Rotation paths and how fast each direction turns (degrees per step)
Each turn is a multiple of 5 degrees from 10 to 175, or 0.
Each row of a path follows its step; steps can be skipped.

step 11: [  7  16 -10   3   6  21  15   6  -3 -11 -13   7  -6   2  -8 -15 -17  -4
 -25   2  10   1  -2  24 -18   1  16  26  22  -6  -5   8 -17 -10  -5 -13
  -7  15   9   3  -3   7  -9   2  -5   3  23]
step 12: [ 10   0 -24  15  14 -23  11  -6  -1  16   3  10   1   0   8 -19 -17  10
   7  -8 -20 -10  17  -4  12  -9 -19  23 -16  -9 -12   2  14  -2   4  -8
  -2  16  -9  10  15  15   5  10  10  -8   0]
step 16: [-13  21  16   6  16   9 -13  -7   9  -9 -14  -9 -11   4   4  -2 -32  11
   2 -12  19  -3 -11 -15 -11   0  14  11   3  -4 -13 -12  -6  12  -4 -25
  -1 -10  14   7   3   8   7  29  -2  -3   8]
step 19: [ -2   2 -18  15  10  21   9  19  30 -11  -2 -13  -4 -13   2  -2  -6  38
  15  -8  -1  12   3  17   6   0  -7   9  23  -6  10  -5 -10   8  13  -8
  10  -7  12  -4  -4  -7   4   5  -4   5 -11]
step 25: [  0 -16 -25  -1  25 -11 -19 -11   2 -25  -9  12  -7  -3   6   5 -10  -1
   9  -6   2   4  31  18  -3  17   1   5  15   5  -6   1   5  10  -8 -14
  17  -3   6   9   6  -5   4  28   2  -7   8]
step 29: [ 13   5 -13   3   7  -2  13 -11   6   2  -2   1  11  -7  11 -24   1  13
   0 -14 -29   3  -7  -2   3 -14   7  23 -15 -33 -14   0 -10  26   1 -17
 -16  -3  -1   0   3  15   3   8  -9  -5   5]
step 33: [-11   7   2  -4 -10  -5 -16  12  15  -7  -2  11  -5  14 -10   2 -10  25
  -2 -13  13 -22  -4 -16  -7   0  11  14  26  17  -4  -8   9   8   2 -18
 -11 -11   8  14   4   7   8   4   0  -5  33]
step 34: [ 14  14  -4   4  11   5  -1 -16  -7 -14  -2  -4  25 -10 -18 -14  -4  21
  -8   6  -2   1  11  15 -15  11  -4  28  -4 -16 -21 -14   4   5   1   1
  13   3  17  23   2 -10  -5   2   6 -10 -19]
Speeds:
[-5  0  3  3  2 -4 -1 -4  5  6  0  6  1  0  7  3 -4  1  3 -1 -2  2  7 -2
  1 -4 11  2 -2  2  3 -8  4  6 -2  6 -6  0 -1  2 -2  6  5  2  1  1  4] | 170
[-5  2 -3  2  0 -4  2  1  2 -4  1  2  3  2  2 -1  0 -8 -1 -3  1 -2  0  4
 -3  0 -3 -6 10 -6 -7  8  5  0 -2  7 -1  8 -1  0 -1  7  5  2  0  2 -3] | 25
[-2 -2 -8  5  2  4  2 -5  3 -1 -3  4  4 -3 -3 -3  5  2 -5  3  1  7  4 -1
  0  2  0 -3  3 -3  6 -3  7  4 -1 -4  3  1  1 -7 -6 -4  3 -3  5 -8 -2] | 170
[ 5 -8 -2  4  3 -6  5 -2 -3 -5 -9  6  0 -1 -1  1 -4  0 -3 -1  1  1  1  6
  5  4  1 -3 -6  3  1  0 -1 -6 -5 -1 -3  5 -1 -6  4  3 -4  1  3  6  5] | 25
[ 5 -9  4 -6  1  4 -1  0  3 -3  2  0 -1  5 -2 -5 -3  0  1 -3  2  6  1  2
  1 -6  4 -1  8  0  3  0  0 -4 -1 -4 -1  0 -7  9 -2  1  0  0 11  1 -4] | 130
[ 4 -2 -1  1 -1  2  7  4  1  4  2  2  2  6  2 -3  8  7  2 -6  0 -3 -5 -2
 -1  2  1 -2  7 12 -3 -2  1  4  3  3  2  2 -4 -5 -4  5 -5 -3 -3 -1  2] | 160
[-1 -3 -3 -1  2  2  6 10 10  4  4  2  2 -5 -1 -6  0 -3  0  2  2  2  1  1
 -2  2  0  3 -7 -2  4  4 -7  0 -2 -3 -2  3 -3  0 -8 -1  0  4 -6  6 -3] | 40

step 2: [ 25 -25   3  12   5 -16  -9 -19 -11   4  13  27  24   8  -5 -27   3   0
   6  22   3 -10 -17   5   7 -16  -4  -1  13   5  -3   2  13   4  10   5
   4   0  19  17 -17  21  -6   7   5   2 -24]
step 4: [ 21  12 -10 -30  -8  29  26   2   2 -15  10  -5  20   4 -18 -30 -10 -13
   5  11  11  -7  -7 -12 -21  -3  -2  -8   5   0 -12  -4  -1  22  -7   4
  -6  -2 -17  14  -5   2  -9   6  -1 -25   2]
step 5: [ 17  22 -10   3 -26  16  -2  13  17  -1   1  -6  11  -5   3  18  18  -4
  -7  -3  13 -26  -1  -3   3  17  -9   3 -18   9  -1 -24  -4 -16  10  14
  -5  19   0  27  -1 -27  -6 -21   5 -14   7]
step 16: [ 10   5   1  -8   8 -10  22  20   3  -2 -23   8  17  21 -12 -13 -16  -8
  15 -14  30   6  20  -7   7 -20   3  -8 -17  20  17   2  13 -14  30   8
   1   3  11  12  10   9  -5  -1  10  -5   0]
step 20: [ 15  -6  -1 -13 -17  -6  12 -23   4   6  -2  12  40   4 -28 -10  22  -8
   8   6 -18  -1 -11   7   3 -11 -13  -5   3   2  25  -6   2  -1  17  -8
  22 -16  10  22  -7   8   9 -16  -4   0   0]
step 27: [ 31 -14 -12   7   2  38  -1 -12  -6  -3   8  16  11  -9 -28 -22  -5  12
  -3   0  13  -9  -5  -3  -8  -8 -11  -7  12  10 -15   0  35   4  12 -11
  -9  -3  -3   9  12  -9  16   2 -11  -9   1]
step 29: [  5   6  -4 -23 -31  16  11  -2  -8  21  20  -9 -12   7  -6  -9   7 -13
 -15   4  39   3   2 -13  10  -7  15  -3 -12  -3  -6  11  -3 -10  -4  16
  -8 -23 -19  25   6   2   0 -15   8  -3   1]
step 35: [ 16  10 -13   7 -18   1   3   1  17 -19  -6  10   5   5   4  -1  -5 -26
  14  -6  32 -15  -7 -16   0 -16 -11  -5  13  -4 -28   1 -12 -21  12  -8
   3   1   2  24  16  -1   0   5 -27 -19  -6]
Speeds:
[-2  8  2  1  0 -3 -2 -1  0 -7  2  2 -1  1  2  0  7  2 -2  4  8  1  1  1
  5  2 -2 12 -2 -3 -4 -6 -1 -1 -5 -3 10 -2 -3 -2  2  6 -2 -4 -1  4  0] | 60
[-3  7  4 -5 -5 -4  2 -3 -4 -5 -2 -7  0  2 -6 -7  1 -1 -2 -7 -3  4  5  0
  2  2  2 -3 -3  6 -4  2 -1  2 -1 -1 -5  0  0  4 -9  1 -6 -2 -5  5  4] | 85
[-6  4  4  2 -2  8  3 -7  0  5  0 -1 -5  3 -7  2  5  2  2 -2  2 -5  0  2
 -3 -3 -4 -2 -8 -6  6 -6 -6 -4 -3  2  0 -3 -4  0 -3 -4 -4  4  6 -5  1] | 45
[ 2  7  6 -6 -6 -1  0  3  5  8 -4  1  2  1  1  4 -1 -6  1  2  2  0 -6  4
 -9 -1  5  2 -1  2 -1  5  5  3  3 -2  3  1 -8 -8 -1  0 -4 -1  2  0  0] | 85
[ 5 -6  0 -2  0  0  3  0 10  2  1  3 -6 -3  0 -7 -2 -2 -8 -6  4  5 -4  6
  3 -1 -5  1  1 -2  1 -1  0  9  1 -1  4 -5  1  4 -4 -2 -2  0  6  2  1] | 160
[ -2  -1   6  -2   4   7   5  -5   1  -7  -5   0   0   2   4  -5   0  -6
  -2  -3   0  -1   4   0  -3   3  -1  -1  -1   5   1   0   3   3  -3  -3
   4   0   3  -7   4  -2   7  -3  -3 -11   6] | 95

step 4: [ 12 -18  -5  12  -6  -9  11  -3   6  -5  -5  13 -14 -27  -7   4  -4   1
   1  -4   2  16  -2   5  13  16 -10  21 -17   3  10   8   6   6  23   7
  -3  -6 -24  27 -18   7 -28 -10  14  -2  22]
step 5: [ -2 -14  13   9   2  10  -7   5  -1   5  -6 -14 -18 -21 -29 -11 -21   0
 -29  17 -15  10  -8 -11   0   6  -2   9  -5  -1  16  -5   7 -15  18   6
  -8   8  13  31   4   9 -18 -20   1  -8  11]
step 6: [  5 -15  15  -2  -5 -14  -2   8  -4  -2  12 -14   2 -16  -8 -10   5   1
 -24  -3   1   4  -4   8  -6 -22 -25  25 -17   2  -6   7   3   0  32  -9
   8  -7 -17  34  -4  13  -1  -7   4 -22   6]
step 9: [-11   1 -13  -4  -9  -7  -3 -10 -11 -28   1  -7   6 -13   2  17 -11   6
 -24  23  13   4  -7  -6 -10  -3  -5   9  -3  28 -18   9  -7 -11  19 -16
   8 -17  24  -7 -17  18 -16  -4   3 -12  11]
step 22: [ -9 -20  13  16  -7  20  -2  -5  12   8  -2   3 -25  -6  -3  -2  15  13
  -2  17   7   3  -9   7  10 -17 -18   6  -5   1  18  -1  11 -13  24  -4
   8   0  -3  27 -27 -10  -1   3   5 -28  18]
step 28: [  7 -10  -6   9 -10   2  11  16   4 -12   4   6   1  -2 -10  12   0   3
 -20  15   2 -12  -2 -21  12  -3 -19  12  28   5  -9  -3  28 -17  20 -14
  18  -3  17  -4 -31   3  -4  -1  16   7  20]
step 32: [ -4  -8  14   9 -14  12 -26  -2 -13   3 -13   0 -25 -26 -12 -13  10  22
 -25  19  -7  -2   4 -17   7   0  -9   2  -8   9   7  -5  -2  -3  24   7
   3   7   6  23  -2 -17 -14  -5  -8 -16  16]
step 35: [ 20  -7   1 -12  -8 -14  10   3 -23  -9  15  -3  -9 -22 -15   8  -3  10
 -38  13  -5  -2   4   5 -14  12 -23  20 -14  -7 -11 -26   0  -8  13  -3
  15  -4  -7 -11 -19   2  -7  -2   7  -4  -2]
Speeds:
[ 0 -7 -4 -2  2 -1 -7 -4 -3  4  6 -8 -2  2  0  4  8  3 -6  2  2  2  3  4
 -3 -1  4 -4 -4 -4  0  0  0 -3  5 -6 -2  5 -5 -3 -1 -6  1  2  1 -6 -6] | 135
[-1  9 -1  1  1  6  7 -1  6 -1 -1 -1  3 10  2 -3  1 -3 -1 -1  0  7  1  8
 -1 -3  1  0 -2  4  4 -1  1 -3  5  0  0  5  5 -2 -4 -4  2  8 -2 -5  4] | 10
[ 4  1 -3 -5  4  1 11 -3  5  4  0  1 -8 -2  5 10  0  1  7  1 -1 -1 -3  2
  5 -3  1  1 -3  1  4 -4 -1 -6 -3 -1  0 -2 -7  0  2 -2 -6 -3 -4 -2 -4] | 95
[ 2 -2  2 -5 -5 -5  5 -7 -2  3  2 -2  6  0 -2 -3  1  1  1 -1  5  3  1  1
 -3  0 -2 13 -7  0  7  2  6  5 -4  5 -3 -3 -3 -7  2 -3  3  0  4  1  0] | 175
[ 2 -1  5  0  2  3 -1  5 -2 -1  2  4  0 -1 -8 -1  1  3  3 -3  4  5 -6  6
 -8  5 -4  0  0  1  9  4 -7 -2  1 -2  6 -4  3  1 -2 -1 -5 -2 -2 -2 -9] | 25
[ 8  2  5 -7 -1 -2 -2  3 -1 -4  0  3  0  3  1  4  4 -6 -1 11 -9  0 -1 -3
 -2 -1 -2  4 -8  3 -2  3 -5  2  0  1  1  6  2  3  2  4  5  3  1 -1 -6] | 40
[-4 -2 -4 -2 -2  4  2  6  5  1 -2 -4  9  1 -1  3  1  4 -3  3  0 -1 -9  1
 -6 -6 -1 -4 -3  0  2  2  6  1 -7 -7 -3  5  1  1  6  7 -4 -4  1  1  3] | 115

step 6: [  9  14 -29   6   3  -1 -13  -9   3  -7   6  12 -13  -5  -5 -16 -12 -12
  -1  -6  13 -12   3  15   0  -1 -20   0   6  27  13   8 -22  22 -17  30
   1   9  22  10 -24   9  -9  -4  -3   6  -8]
step 9: [-16  -6   3 -27  -7   0  36   2   1  -3   0 -16  -1  15   8 -12 -26   1
  -3 -11  11 -15  -6  10   9  20   6  -6   8  -1   9  -4  -4  19   6  23
  35  14  -9   5  -7   9  19   0  -7  -3  -2]
step 11: [ -2   8  -1  -3   4 -11  -9   8  23 -10  11   9  -5   3  -7   4  -8  -5
   9 -13  -4   1 -12  20   9   5 -28  12  12  11 -12   5 -10  37 -23  21
   9 -20  19  12 -17   2 -12  -8 -21  -4 -10]
step 12: [  3  -4   8 -18 -25   9   4  -3  -1 -17  -9  27  -3 -17  23   8  14  -9
  -6 -35  -7 -19   6   6   2 -18 -10  -1   7   4 -18 -13  -3   4 -11   9
  21  -2  -5 -13  -9  14  -6 -20  14  -9 -11]
step 17: [ 21 -11   2 -14 -14  19  15   6   2   0   0  10  -7  -7  17  -4 -23  10
   7 -29  10 -20   3  16 -16  -6   3 -12  16   7  -6 -10  -9  -6 -11  25
  18  -2   0 -27 -21  14 -11   0  11  -1  -5]
step 23: [ 11  -4   1 -21 -10   0   5 -20  -4  -4  -1  15   2   6   0  12  -3 -23
  -6   8  10 -16   6  13  10 -25  -7   9  -1  28  -2  16 -15  10  19   6
  28 -21  -5   6 -18 -13   7 -14 -17  20  -2]
step 31: [ -3  -4  -3 -15 -21 -12  -4 -10  27  -8  -3 -11  -2  24 -15 -16 -16  -5
  26 -31   9 -18  -6   2   7   6  -1   8  -2  27  -2   0  -8 -10   2   4
  18   0  -2  -1  -4  -3   2 -11 -32  13   2]
step 34: [  0 -24  -3 -12  13  -1  -5  21   1  -5   1  16   7  -2  11   2 -10 -10
   1 -17 -11 -12 -12   2  13  -1 -18 -11  16  16 -23  19   3  32   5  11
  16   2   5   7 -18  28  -9 -14   6  15  15]
Speeds:
[-8  1 -3  0 -5  0  6  2  6  4  1 -8  0  4 -3 -2 -3  6 -2 -5 -5  1 -1 -5
  1  3 -2 -6 -6 -3  8 -2  1 -4  4 -8  3  3  2  6  2  0  1 -3 -5 -3 -2] | 65
[ 2  1 -2  3 -8  2  1  3  1  0 -6  2  3  0 -6 -6 -2  0  2 -1  0 -5 -2 -2
 -6  1 -3  3  1  2  9  2 -3 -7 -9  3 -8 -1  2 -4 -3 -3 -5  7  1 -1  3] | 160
[ -6   0   1  -9  -1   7   0  -3  -6  -1   1  -3  -2  -2   3  -2  -2   2
 -10  -4   5   5  -1   5   2   1   0  -3  -1  -2   0   1   0  -6  -4   3
  -1  -3  -1  -6   0  -6   3  -3   7  -8  -3] | 140
[  3   1   0  -3   2   3   6  -3  -1  -4   2  -2  -2   4  -2  -6   3   1
   3   5  -1   5   4  -1   3   2 -10  -4  10   1  -5   6   7  -4  -5   1
   0   5   5   6  -1   3  -1   1  -1   0  -1] | 140
[ 6  0  2  3  3  9  0  5 -1 -7  1  7  0  1 -3 -3 -2  2 -5 -5  6  3  5  4
 -2 -1 -7  0 -2 -4  5  1 -1  4  3 -9  1 -5 -3  0 -2  5 -3  1 -5  1 -3] | 65
[-6  2 -4  3 -1  3 -7 -4 -3  0  1  7  0 -5 -3 -6  4 -3  3 -5  1  2 -4 -2
  6 -1  2  0 -8  2 -1  3  2  0 -3 -3 -1 11 -3  3 -1  8  0  3  2 -4 -1] | 55
[-3 -2 -3  1  0  0  9 -8 -5 -2  8  6 -2  0 -1 -1 -2 -2  8 -3  7 -2 -4 -3
 -6  3  2  8  3 -5  1  3 -2 -4  3 -5  4 -1  0 -1  1 -4  6  0  1  3  2] | 80

step 0: [-18   2   0  26 -20   2 -14  17 -10  -3   8  10   9   8   5  -3  -6   7
  -5  -8  22  11 -10   1   0  16 -31 -35   7  -1   5  13  17  -5  28 -15
  10  -8  15  11   5  24  15  -7 -15  -3  21]
step 12: [ -8  -4   6 -21 -13  -4  14  18 -51 -21  29  10  12  16  -2  21  -3  16
 -28 -21  -1   6  -9   9   8   4 -14   8  10  11  -8   1   5  -4   8  -4
   4  -7  -4  -6  -3  -3  18   1  -6  15   7]
step 15: [-28   2  24  14 -13  16   1   2  -8  -9  13  -7  -2  -2 -13  -4  12  -4
 -13  23  -5  31  -2  -4 -20  -4 -10 -16  10  -9  -9  20  -1   6  31 -34
  11 -16  -2  -6  19   2   7  -5  15  -6   2]
step 21: [  2   1  -6  35  -9 -10  -8  -4  14 -24  35  16  14  -1  11   0 -16  -4
 -17  10  15  22   1  12  -2  17  -2 -10  18   5  -1 -20 -30   2  -6   0
  -2  -1  19   9  18  11  10  -2 -21  -3  -4]
step 28: [-14  -2   0   5   2  -6 -13  13   3  -2  35   2  23   8  17  -2 -28  13
 -22  13  15   8  -8  18  13   0   1  -1  -4  -1 -12  -9  -5 -24  -3 -20
   8   1   0   7 -33  -4  23 -25 -11  14   6]
step 29: [-30   6 -21   4   0   6  -4  -3   6 -29  25 -11   9  15 -19   5  12   0
  -3  -6   1   0   2  -3 -10 -35  -2  -8 -30  20  -5  11 -25   0   2  -8
  -2  -3  22   7  -1   9  12 -10 -16   0  23]
step 35: [-12  13  26 -14 -14  12   9   1  -2   9  20  -6   2 -13  20  39   2   7
 -19   1   3  11  -8  23   3   2  -7  -2  10 -18  17   4 -10  -2   7 -16
  -2   6  12  20 -19  10  19 -10 -24 -10  16]
step 36: [-33   4 -18  18  -9   3  -7  11  10  -3  19 -15   3 -25 -11 -10  11  11
  -1  -7  36  18  -7   3 -14   8  -1 -13   8   5   5  -8  -5  -4  16  -9
 -13 -25  25   3  11  -1  24   4 -18  -9  13]
Speeds:
[-4  4  7  1  3  2 -8 -3 -2  0 -4  2 -2  2 -3 -6 -8 -1 -2 -1 -2  1 -1  8
 -5 -5  5 -1  6  1 -8  3 -4 -1 -4  7 -2  1 -2  6  1 -2 -1  0 -3  1  5] | 10
[-6  2  0  5  3 -1  9  0 -1  5  1  3  6 -2 -1  0 -4  8 -6  0 -7 -3 -2  4
  0 -1  1  2  4  0  3 -2  6 -3  3 -1 -9  7  2 -4 -5 -2  0  5 -3 -2 -2] | 95
[  8   2   5   1   4  -2  -2  -1  -2   0  -1   6 -12  -1   8   0   2   2
  -5  -1  -2  -6  -4   3   1   1   6   6  -2  -4   3  -2  -3  -6  -5  -3
   3  -3   1  -3  -3   3   7   1  -2  -3  -3] | 100
[-1 -2  2 -3  1  4  5  4  2  2  0 -8 -5 -5 -5  7  5  1  2 -8  7  0  2  9
 -3 -2  5  0  2  1 -2  2 -3 -3 -1  0 -5 -1  9  0  1 -1 -3 -2  6  0 -5] | 65
[ 2 -6 -2 -4  3  0 -3 -4 -2 -5  1 -4  7  7 -3  1 -1  0 -1 -1  5 -4  0  3
  4 -5  4  6 -1  0 -3  1 10 -1 -8 -1  3  7 -1 -5  0 -4  7 -3  3  2 -1] | 70

step 3: [ 11 -12  17 -13  10  -9  23 -25 -10   9  13  17   1   7  16 -13  21  17
 -11   7  -6   0   1   4 -15   8  -9  -1 -10  -1   7 -26   1  16 -15   0
 -15   1  -2  11 -17  -5  -1  11 -20 -10  -4]
step 15: [-19 -14   4 -11  11  14  -1 -33 -19  14   2  10 -11  12  10   3  10  -2
 -27  -2   7  12  18  13  -9  -3 -20   9 -22  -3  -5 -18 -12   2  -7  -1
   3  -8   8  16 -14   3   4   6   4  13   7]
step 25: [ -4  -1 -14   1  -4  -3  29 -18 -15   1 -20  -6  -3  14   0  25  29  10
   5  19 -20  -1  -3  -4  -1   9  -7   4  17   3  10 -28  -4   8   2  -8
 -14 -16  14  15 -10   0   0  -6  -3   2   4]
step 28: [ -1  -5  -3  -5  -4   6   0 -12 -32 -29  -5  -8 -10   0 -14   0  28  17
 -27   6   7   3   8   5 -11  -9  -6   6  11   1  14 -22  -3   3  11  -6
   7   2  11   0   8  21  -1   6 -10  19  16]
step 29: [  9  -9 -10   9  -4  15   1 -10 -23  -3  -4   3   5  12 -10   5  24  23
  -1  13   7 -10 -20  11  -2  12 -12   6  -2  11   1 -19  -7  18 -13   0
  -1 -13  18  18  -6 -11 -10  11 -28  18  -4]
step 30: [ -1 -10  -2 -18   8   3  22 -18   2   9   1   9 -11  12   4 -17  10  21
 -16  21  12 -10 -17  16   8  -6  -1  -5  -7   0  -1 -33  -8  19 -27   0
 -13  -7  12   1  -6   6  -8 -10  -4 -12   6]
step 33: [ -4 -22   2   3 -11  11   6 -23 -30  15 -13  10  -3   7   7   4  30   3
 -20  10 -22  -3   6  16   0   7 -21   2  -7 -10  -7 -18   9   6 -10   6
 -10  11  14   4 -11  -1  -3   9 -11   5  -7]
step 34: [  9 -16   0 -10   2  -6  15 -17 -10  16   5   8   1   9  22  -4   1  21
  11  16  -8  -8  10   0   5  -1 -31  -6 -23  14   6 -24 -13  10  -7  -3
 -13  -6  22  10  -5   0  18   4   1   1  16]
Speeds:
[  0  -1   2  -3  -7   6  -1  -3   2  -4   2  -3   7   2  -9  -2  -4   0
  -4   1   1   6   1   1   1   3   2  -6   0   2   4  -1   1  -3   2   5
   0  10 -12  -2   1   2   2  -2   4  -2   1] | 80
[-3 -2 -4 -8  3  3 -3  6 -2  1  4  2 -1  4 -3  4  0 -3 -2 -6 -6  3 -2  7
 -1  4  7 -1  0 -1 -3  0  2  1 -4  4 -1  1  4  4  4 -4  2  0 -3 -7 11] | 125
[ 3  4  1  4  6 -1  1 -4  0  2 -1 -2  1 -2 -4 -4 -3  0  4 -3 -5  5 -4  5
 12 -6  7 -1 -6  1 -1  1 -8  3  3 -2 -3  3  4 -1  1  5 -1 -1  5  1  2] | 85
[ 5  2 -4  4  0  2  4  0 -5  4  3  6  0  2 -9  2  4 -1  0  1 -8  3 -6  4
  0  3 -1  0 10  0  2 -1  2  1  2  0 -3  0 -2 -4 -6 -5 -2  9  0  2 -8] | 95
[ 0 -1  6  5  3  5 -1  1  4 -2  7  3  9  2  3 -3 -6  0  5 -1 -6 -5  0 -6
 -3  3  1 -4 -1  4  4 -4 -1  7  3  0  5  2  3  1  1 -2 -5  6 -5  4  4] | 140
[-2 -1  3 -6  5  3  3 -3 -6 -3 -2  3  0  1  2  4 -2 -7  9 -4 -4  4  3  1
 -1  0 -1  1 -3 -2 13 -2 -1 -5  1 -7 -2 -6 -5  5  2  0  1 -2  1  2 -3] | 35
[ 8 -4  1  3 -1 -6 -2  0  4 -1  3 -2 -2  0 -2  9 -3  0  1  0  5  3 -1  3
  4  3 -1 -6  6  3  1 -5  1 -4  7 -6  3  2  7  5  6 -1  8 -2 -2  2  0] | 120
[ 0 -3  1  0  7 -2  1  0 -8 -5 -1 -2 -4  4 -8  1 -6  0  2  5  0 -6 -4 -2
 -2 -1 -6  1 -2  3 -2  7  0  0 10  1 -1 -2 -3 -3  0  3  0 -1 -7 -6  5] | 40
